In the rows, 128 means zero.
Rotation paths and how fast each direction turns (degrees per step)
Each turn is a multiple of 5 degrees from 10 to 175, or 0.
Each row of a path follows its step; steps can be skipped.
Rotation 1:
step 0: [131 130 120 127 129 146 123 126 128 139 132 145 116 133 118 124 124 124
 119 128 118 124 133 139 138 131 129 124 132 128 135 125 122 130 134 130
 128 137 124 134 120 120 128 121 126 135 126 130 131 130 139 131 115 121
 130 132]
step 2: [132 131 130 130 123 128 121 128 143 132 126 132 128 134 109 136 140 139
 132 132 133 124 136 132 116 119 126 132 127 132 119 134 130 123 119 134
 130 129 124 137 123 127 127 138 115 131 130 134 128 127 133 136 121 133
 135 132]
step 3: [123 130 137 129 140 122 133 143 118 126 131 128 131 140 132 133 124 132
 123 126 124 124 140 137 131 141 130 128 124 114 120 126 135 127 131 126
 136 124 132 116 130 118 120 128 118 133 131 131 139 135 125 129 138 127
 128 129]
step 4: [137 113 118 128 133 133 127 124 124 128 127 132 130 126 127 138 136 139
 122 128 117 124 124 118 132 131 139 124 124 135 125 132 126 132 125 123
 121 114 113 129 128 131 141 133 120 130 122 116 128 120 128 134 132 124
 132 138]
step 7: [121 127 129 114 124 126 135 127 121 129 130 127 139 130 118 125 126 114
 123 134 126 132 120 129 132 130 140 131 118 127 123 126 128 112 127 129
 129 128 126 132 133 125 132 121 123 128 136 141 118 130 131 141 126 122
 140 117]
step 8: [137 130 129 128 129 117 130 149 131 122 131 133 126 127 132 136 126 125
 119 129 130 130 127 134 128 131 123 122 130 131 133 129 118 131 129 123
 127 132 113 128 133 130 133 128 131 128 127 135 125 106 127 123 127 123
 111 121]
step 10: [143 126 132 133 133 129 125 139 123 132 118 130 138 133 122 125 134 111
 122 128 136 132 136 132 132 117 127 137 126 139 132 123 137 145 119 124
 130 134 133 118 132 129 123 134 135 123 133 129 121 131 122 126 132 128
 128 133]
step 12: [126 111 136 124 126 134 124 130 134 129 131 124 138 136 129 132 132 120
 123 130 131 129 119 123 125 139 121 135 128 122 128 114 135 127 136 114
 124 141 127 133 130 131 126 142 127 126 114 121 131 130 124 129 119 128
 123 124]
step 13: [130 136 130 129 125 122 126 130 126 130 129 121 124 123 133 126 119 136
 128 122 129 132 124 113 133 119 127 129 137 123 118 129 129 135 138 134
 130 144 125 131 134 132 131 131 134 138 132 122 122 127 142 127 140 114
 133 140]
step 14: [129 127 134 121 119 125 140 122 128 130 119 125 131 122 116 121 134 126
 127 137 120 139 118 134 130 136 132 122 136 136 133 131 136 136 135 132
 134 127 137 127 117 131 124 135 130 139 127 128 137 128 120 118 114 125
 131 126]
step 15: [128 119 125 142 122 118 131 131 126 132 125 143 127 132 131 133 130 121
 133 122 136 128 118 124 121 121 123 127 116 130 130 127 134 126 135 132
 133 131 132 143 137 118 125 110 136 133 134 127 139 123 131 124 133 129
 130 131]
Speeds:
[128 125 126 127 130 125 127 129 128 129 129 129 126 127 129 130 129 128
 130 127 131 129 129 128 127 132 129 128 130 128 129 130 129 123 126 127
 128 130 127 132 128 130 127 128 130 124 127 124 127 127 128 129 125 127
 125 130]
100
[125 127 128 128 128 129 128 129 131 126 126 130 131 131 131 126 126 129
 130 127 127 129 127 129 128 128 125 127 128 128 127 127 129 129 128 129
 124 127 125 131 128 128 131 126 129 129 127 127 126 125 127 129 127 133
 127 129]
100
[131 130 129 130 128 131 127 129 130 128 126 129 126 129 131 127 130 127
 130 130 127 127 129 124 130 130 129 127 125 128 126 126 130 127 126 125
 129 124 128 124 131 128 128 128 127 126 129 126 129 128 126 128 128 130
 127 132]
55
[132 127 127 126 128 126 128 130 129 129 128 126 132 127 127 128 130 125
 127 130 126 128 130 128 126 130 127 127 130 129 127 127 128 131 129 126
 126 125 130 129 127 128 130 131 131 128 127 129 130 130 128 128 127 130
 123 127]
170
Rotation 2:
step 0: [127 130 131 129 129 132 133 131 129 123 127 126 124 124 136 135 135 127
 137 128 117 132 124 131 128 127 133 121 122 121 131 131 119 131 121 125
 122 130 121 132 120 122 128 116 126 130 118 135 120 110 133 131 126 130
 136 140]
step 2: [118 128 116 136 132 125 126 120 134 143 130 119 129 124 126 119 125 117
 132 132 131 127 116 121 137 128 129 133 137 132 124 127 129 125 128 130
 120 129 129 134 128 127 130 132 117 125 133 128 128 123 125 124 123 138
 128 120]
step 4: [128 126 138 129 127 128 141 132 131 127 123 128 131 125 123 124 130 136
 119 129 126 131 120 129 126 141 112 121 134 124 131 130 133 129 129 131
 128 117 124 140 132 125 130 129 129 135 127 131 144 132 131 133 130 120
 119 128]
step 5: [123 132 129 128 128 130 126 128 125 134 129 127 128 110 129 129 129 127
 116 117 125 130 116 126 123 125 125 122 120 126 132 131 124 129 126 128
 133 125 123 129 125 133 116 133 116 135 120 127 122 119 117 118 124 130
 125 123]
step 6: [136 128 129 126 133 124 122 140 122 136 127 128 134 137 122 128 122 120
 126 124 126 125 128 123 121 116 127 129 120 122 137 125 132 136 135 132
 139 131 135 133 135 128 123 129 136 132 122 121 119 132 136 131 121 136
 130 126]
step 7: [128 126 127 134 130 130 132 136 134 127 117 133 133 129 121 118 132 131
 131 138 131 125 124 126 125 121 128 133 138 128 122 137 131 125 113 127
 126 113 128 125 133 127 129 130 126 131 123 125 132 135 136 129 124 142
 138 127]
step 9: [122 132 135 131 127 126 133 123 119 132 119 126 117 134 115 132 121 125
 120 139 123 119 129 126 129 129 126 124 133 130 135 133 122 132 139 136
 129 133 129 125 131 124 126 122 132 135 136 125 125 121 133 133 132 124
 121 139]
step 10: [124 136 125 132 132 131 128 121 125 121 115 121 115 121 128 126 138 126
 126 129 132 137 124 124 133 123 139 118 133 134 128 125 137 122 129 131
 124 131 127 134 130 132 130 132 121 136 129 131 117 125 129 133 124 137
 139 127]
step 12: [129 126 129 133 119 133 138 131 129 130 125 129 123 130 126 118 125 123
 137 132 128 118 125 126 136 134 109 123 127 136 127 128 125 128 126 126
 124 127 126 138 126 114 119 123 124 119 129 132 137 127 128 121 129 137
 127 134]
step 13: [135 136 134 126 131 138 130 128 131 125 133 119 127 125 130 139 127 126
 128 123 129 139 123 127 123 122 130 119 130 123 121 126 123 137 139 125
 122 129 121 129 121 129 114 127 121 132 134 129 141 131 123 122 125 136
 134 126]
step 14: [120 131 133 120 134 117 127 129 134 134 127 116 133 131 120 132 121 128
 120 135 137 127 125 132 124 133 130 135 131 125 129 122 130 137 136 131
 137 120 136 141 124 125 128 127 127 131 127 120 125 138 119 131 124 125
 124 128]
Speeds:
[129 129 127 123 128 126 127 126 127 127 129 127 127 127 128 129 129 129
 129 131 128 129 126 129 129 127 129 129 127 131 128 128 130 129 125 129
 129 123 127 129 129 129 133 128 128 130 124 128 131 129 125 125 129 127
 125 128]
110
[125 126 132 127 128 129 127 127 128 125 125 124 126 127 129 128 130 128
 124 125 127 128 126 129 125 130 128 129 127 127 128 126 128 125 129 132
 130 128 129 127 127 127 130 128 127 130 129 130 126 127 128 131 128 126
 126 131]
70
[128 129 127 127 128 130 127 128 124 125 132 125 130 129 128 133 131 129
 127 127 128 128 128 131 130 126 129 128 125 125 129 126 126 129 127 127
 127 129 126 127 125 129 128 130 128 128 127 127 127 128 131 128 129 129
 128 125]
140
Rotation 3:
step 0: [126 130 127 140 128 141 123 135 133 121 124 133 120 133 133 137 142 126
 125 136 119 131 137 124 129 131 127 127 130 128 132 132 124 129 114 114
 127 127 130 124 123 117 134 132 128 132 123 133 124 117 125 138 124 132
 141 114]
step 1: [122 130 114 117 130 137 124 119 137 127 128 117 122 125 138 119 132 131
 125 130 119 122 135 126 121 124 132 126 131 132 122 130 134 125 124 129
 134 122 127 122 134 128 127 132 126 128 126 121 123 125 126 108 116 130
 130 111]
step 3: [119 136 132 115 115 120 130 120 139 129 138 125 137 129 138 127 120 123
 136 132 125 129 125 128 122 131 118 117 122 131 129 128 127 123 123 123
 127 121 118 128 129 127 123 144 123 126 114 131 133 125 128 117 128 123
 126 121]
step 4: [136 133 136 135 120 130 130 136 134 130 147 130 131 124 137 126 113 121
 127 119 130 133 128 132 126 133 140 136 129 126 126 122 124 131 121 121
 122 134 129 121 130 125 132 133 139 118 134 125 138 125 144 124 121 130
 127 127]
step 5: [128 141 137 125 126 124 121 116 128 137 142 128 130 126 140 136 132 128
 126 132 137 139 141 129 130 131 127 131 125 125 127 119 130 134 122 121
 133 126 132 124 124 143 132 127 124 127 117 136 133 136 122 129 128 116
 131 129]
step 6: [131 135 117 131 136 119 134 132 132 135 139 129 120 116 136 130 123 129
 134 119 143 127 133 126 128 132 125 138 123 123 132 117 135 126 134 134
 127 135 133 131 124 123 131 138 132 128 134 116 134 128 123 130 121 131
 144 127]
step 7: [138 118 130 131 124 138 128 123 125 126 133 116 123 119 137 131 138 133
 135 132 130 143 127 128 137 124 123 136 120 125 136 122 131 137 127 135
 135 136 118 128 136 128 133 132 126 129 116 135 137 131 118 135 136 135
 131 131]
step 9: [141 118 117 136 124 147 125 129 127 132 122 126 135 117 132 124 141 132
 127 130 125 134 128 126 126 131 133 127 121 130 131 128 121 124 120 129
 128 129 120 125 120 131 124 121 126 119 120 129 126 122 133 134 123 128
 138 109]
step 12: [122 128 136 126 113 126 128 118 121 123 141 130 133 132 136 135 112 140
 132 129 126 137 125 126 130 132 135 121 136 128 128 140 124 121 128 136
 125 123 131 128 141 126 132 132 133 123 119 123 128 129 125 115 127 130
 133 119]
step 14: [124 138 135 131 127 122 122 119 135 123 146 130 128 122 121 137 132 134
 127 135 140 134 130 131 133 133 125 124 134 136 137 123 113 125 130 131
 126 119 128 132 128 129 133 127 119 128 120 121 131 127 126 134 121 124
 146 129]
step 15: [133 125 123 141 128 133 122 128 135 126 147 123 112 129 132 113 122 125
 138 133 127 124 141 125 131 124 119 137 128 132 135 118 132 126 139 127
 132 132 127 132 135 129 127 133 134 126 131 114 123 130 126 132 126 124
 128 135]
Speeds:
[127 127 128 127 130 128 130 128 130 128 126 128 126 126 129 131 127 130
 130 127 126 129 129 131 127 126 130 129 128 125 125 130 132 129 129 133
 127 127 130 127 130 127 129 131 127 129 126 128 127 129 126 128 131 129
 128 127]
70
[128 125 130 128 127 128 127 132 127 130 129 127 128 131 132 129 128 128
 129 128 129 132 130 128 127 128 127 129 133 128 128 132 128 130 127 127
 128 129 127 125 128 129 129 127 129 130 129 128 126 127 131 127 127 129
 126 125]
90
[133 125 127 126 132 127 128 128 128 131 128 127 129 130 127 130 129 125
 129 127 128 127 129 127 131 128 128 128 126 127 127 131 128 127 128 130
 130 131 129 130 126 129 129 129 130 127 125 130 127 128 129 128 127 130
 131 130]
35
[128 128 128 129 128 127 127 131 128 127 130 130 127 127 129 130 133 129
 126 127 124 127 129 128 129 128 129 126 126 127 127 126 129 128 127 129
 126 132 125 129 127 127 128 127 129 124 129 126 128 130 132 132 130 130
 127 127]
160
[125 129 128 130 126 128 128 130 126 127 124 126 124 126 129 126 131 127
 129 128 128 127 127 128 129 130 131 127 125 131 129 130 131 127 130 130
 132 128 128 127 128 127 127 126 130 130 127 132 126 127 129 129 125 129
 128 126]
40
[129 131 132 127 128 125 129 129 130 128 127 132 128 127 127 125 127 130
 130 131 130 131 127 129 130 126 128 128 128 126 128 127 129 130 130 127
 131 130 128 127 130 129 129 127 129 126 126 125 127 127 129 128 125 127
 128 129]
40
Rotation 4:
step 0: [129 126 124 128 134 126 126 113 120 117 118 122 128 125 120 129 124 115
 128 132 123 120 118 128 124 132 132 133 114 139 136 125 132 122 118 122
 122 128 125 144 131 131 140 127 127 135 127 124 133 123 131 126 122 128
 133 124]
step 2: [126 134 126 123 130 124 130 139 115 119 114 131 130 124 132 134 121 118
 132 132 131 125 122 127 125 136 126 140 121 137 139 131 130 126 131 119
 123 128 127 134 128 137 136 124 128 139 137 131 129 125 126 141 122 120
 124 122]
step 4: [126 128 123 125 135 122 131 133 117 126 127 131 118 125 140 128 118 121
 130 140 132 127 131 130 128 137 123 127 116 130 139 139 124 131 120 120
 135 130 131 137 120 136 138 141 123 128 133 133 129 135 129 137 127 125
 135 128]
step 5: [133 129 113 116 130 130 131 116 130 122 132 114 129 119 132 131 127 126
 119 136 129 132 127 124 119 133 120 125 116 135 122 129 125 130 119 124
 133 130 126 131 123 133 131 139 126 136 126 120 121 125 128 128 127 114
 132 120]
step 7: [134 135 117 123 124 122 126 132 133 121 124 127 135 118 132 127 133 117
 122 131 131 132 115 132 119 129 130 121 123 141 135 123 123 124 126 128
 126 127 127 127 134 132 143 127 121 139 123 123 118 131 134 125 126 113
 128 127]
step 8: [136 127 125 124 131 135 131 126 115 115 119 125 134 119 128 115 121 118
 127 126 126 123 120 133 131 129 129 132 121 133 141 126 133 131 127 131
 129 132 131 135 140 129 127 139 128 141 125 138 134 134 138 124 121 123
 130 135]
step 10: [129 118 120 116 123 140 124 123 117 110 127 125 131 126 131 125 122 120
 123 132 123 120 125 125 123 130 129 140 117 133 131 141 125 130 130 121
 131 127 129 128 133 138 126 130 132 132 134 133 135 133 125 136 125 118
 124 129]
step 11: [123 118 115 134 128 125 125 121 132 117 118 124 134 133 130 131 131 116
 131 135 132 123 130 126 131 129 123 126 116 145 135 139 123 127 128 129
 127 132 127 129 114 126 129 136 116 132 129 133 127 129 129 133 137 121
 129 118]
step 12: [125 126 123 124 131 133 122 128 131 115 124 125 121 133 134 124 120 126
 119 141 131 125 126 121 132 137 121 124 114 130 137 136 125 121 125 125
 137 132 130 124 131 131 142 125 133 136 123 126 131 138 134 139 119 115
 127 128]
step 13: [128 133 126 129 138 128 133 123 128 126 110 123 133 130 133 125 123 128
 129 134 127 135 125 121 129 126 114 129 118 143 129 126 127 142 123 133
 129 130 125 132 126 127 131 137 125 144 129 130 124 130 137 132 130 113
 131 118]
step 14: [141 122 122 116 123 128 119 135 123 125 120 132 125 129 136 120 121 130
 129 136 134 137 119 119 129 138 119 125 113 129 130 119 126 123 131 131
 130 128 122 130 125 132 133 133 122 138 127 133 128 136 127 129 119 120
 131 136]
Speeds:
[129 128 127 128 126 127 130 128 130 126 127 128 124 131 125 126 127 127
 127 126 127 128 131 129 129 129 124 130 129 127 128 128 132 124 129 129
 127 128 127 127 127 126 130 130 124 128 129 129 130 130 127 124 128 128
 130 127]
135
[130 127 125 132 127 132 128 130 128 126 130 128 126 127 127 127 126 126
 128 130 130 126 129 128 126 125 128 128 127 126 124 130 128 130 126 125
 129 130 127 129 127 127 126 127 127 125 128 126 127 128 127 129 131 129
 131 127]
60
Rotation 5:
step 0: [136 134 119 135 116 129 127 138 119 130 120 132 145 127 127 135 121 137
 114 124 132 132 122 122 121 122 124 126 124 138 130 117 126 125 120 125
 122 126 131 115 142 127 134 129 138 117 130 133 127 132 126 122 125 124
 130 114]
step 1: [115 127 118 122 133 126 122 138 128 119 118 125 137 122 132 129 138 119
 133 131 129 123 132 129 139 134 145 127 126 131 127 118 130 122 139 117
 136 132 123 130 131 127 134 134 137 125 136 130 135 132 120 129 132 125
 136 114]
step 2: [122 117 137 121 126 131 137 113 130 126 134 112 128 124 126 127 120 118
 128 134 134 128 123 126 130 128 121 125 120 132 128 123 141 130 126 119
 135 123 131 127 132 114 131 131 135 120 144 137 126 121 131 122 124 140
 131 121]
step 3: [126 132 136 136 132 123 130 130 121 133 128 125 126 122 134 133 118 121
 129 121 122 137 127 125 140 122 127 126 112 122 130 125 139 120 118 128
 125 127 127 122 141 137 134 122 132 114 117 115 121 132 121 130 134 139
 128 118]
step 5: [126 130 124 133 121 130 122 122 131 119 115 107 124 132 124 123 121 135
 127 120 129 143 130 130 125 133 132 128 128 130 126 134 134 137 129 126
 133 119 134 121 120 115 146 124 136 130 123 129 135 129 125 124 122 127
 135 116]
step 6: [124 121 135 135 122 127 120 140 134 123 121 131 131 126 134 135 117 129
 127 125 125 124 131 118 125 121 118 131 124 125 125 123 126 148 130 123
 124 125 126 121 142 134 135 132 128 114 144 125 133 136 124 126 132 125
 137 119]
step 7: [118 130 123 118 123 129 126 125 125 125 123 130 126 129 136 130 133 121
 128 126 127 125 121 123 135 124 135 125 128 124 120 119 140 123 129 115
 127 130 124 121 120 137 130 149 139 118 125 138 121 145 133 116 125 127
 127 123]
step 9: [118 127 124 133 134 125 121 122 122 125 131 114 123 116 126 128 124 120
 128 122 127 130 126 129 127 117 134 131 122 132 130 127 119 130 134 116
 110 124 121 124 139 127 131 113 134 113 128 121 130 131 133 129 138 136
 121 123]
step 10: [114 140 137 129 130 127 119 128 121 130 129 132 122 120 132 116 128 128
 140 124 123 132 123 134 129 134 123 135 119 127 124 121 142 133 134 118
 125 126 146 125 128 124 137 131 128 127 132 137 133 136 114 123 129 129
 121 133]
step 13: [125 135 120 121 126 131 133 128 119 129 131 127 137 123 132 126 119 129
 132 128 122 119 114 138 120 133 130 124 132 140 121 122 131 132 128 110
 129 125 133 122 128 131 129 137 139 126 133 133 132 133 134 124 132 120
 132 104]
step 15: [128 127 136 116 131 136 128 122 126 132 136 123 125 123 131 127 125 126
 123 133 119 128 131 125 141 127 126 138 126 120 131 121 124 131 123 109
 121 118 122 122 140 120 129 119 131 112 123 137 119 125 121 121 125 145
 128 128]
Speeds:
[128 126 128 128 123 132 127 123 128 131 128 125 127 126 128 127 131 128
 129 129 129 127 128 125 129 127 127 131 127 130 130 126 128 127 129 127
 127 127 127 129 126 128 129 128 130 129 129 131 126 130 128 128 129 128
 126 131]
140
[127 127 131 131 127 128 128 131 128 128 129 130 131 127 129 127 130 128
 128 129 130 128 127 130 128 126 127 130 127 128 129 126 129 131 127 130
 128 129 131 128 130 126 129 129 124 130 133 131 127 125 129 128 127 128
 128 130]
170
[131 129 127 128 126 128 127 129 126 124 128 128 127 125 124 127 127 130
 128 128 126 132 130 130 126 126 128 130 125 127 128 129 126 130 128 129
 129 126 129 128 126 129 128 128 126 129 128 127 128 130 123 128 127 130
 126 131]
60
[127 126 129 130 127 128 129 127 129 128 132 129 127 130 131 127 125 127
 129 127 127 127 127 128 124 126 128 127 127 128 127 127 131 129 128 128
 131 125 128 129 129 129 128 128 127 128 130 126 129 129 128 129 130 125
 121 126]
100
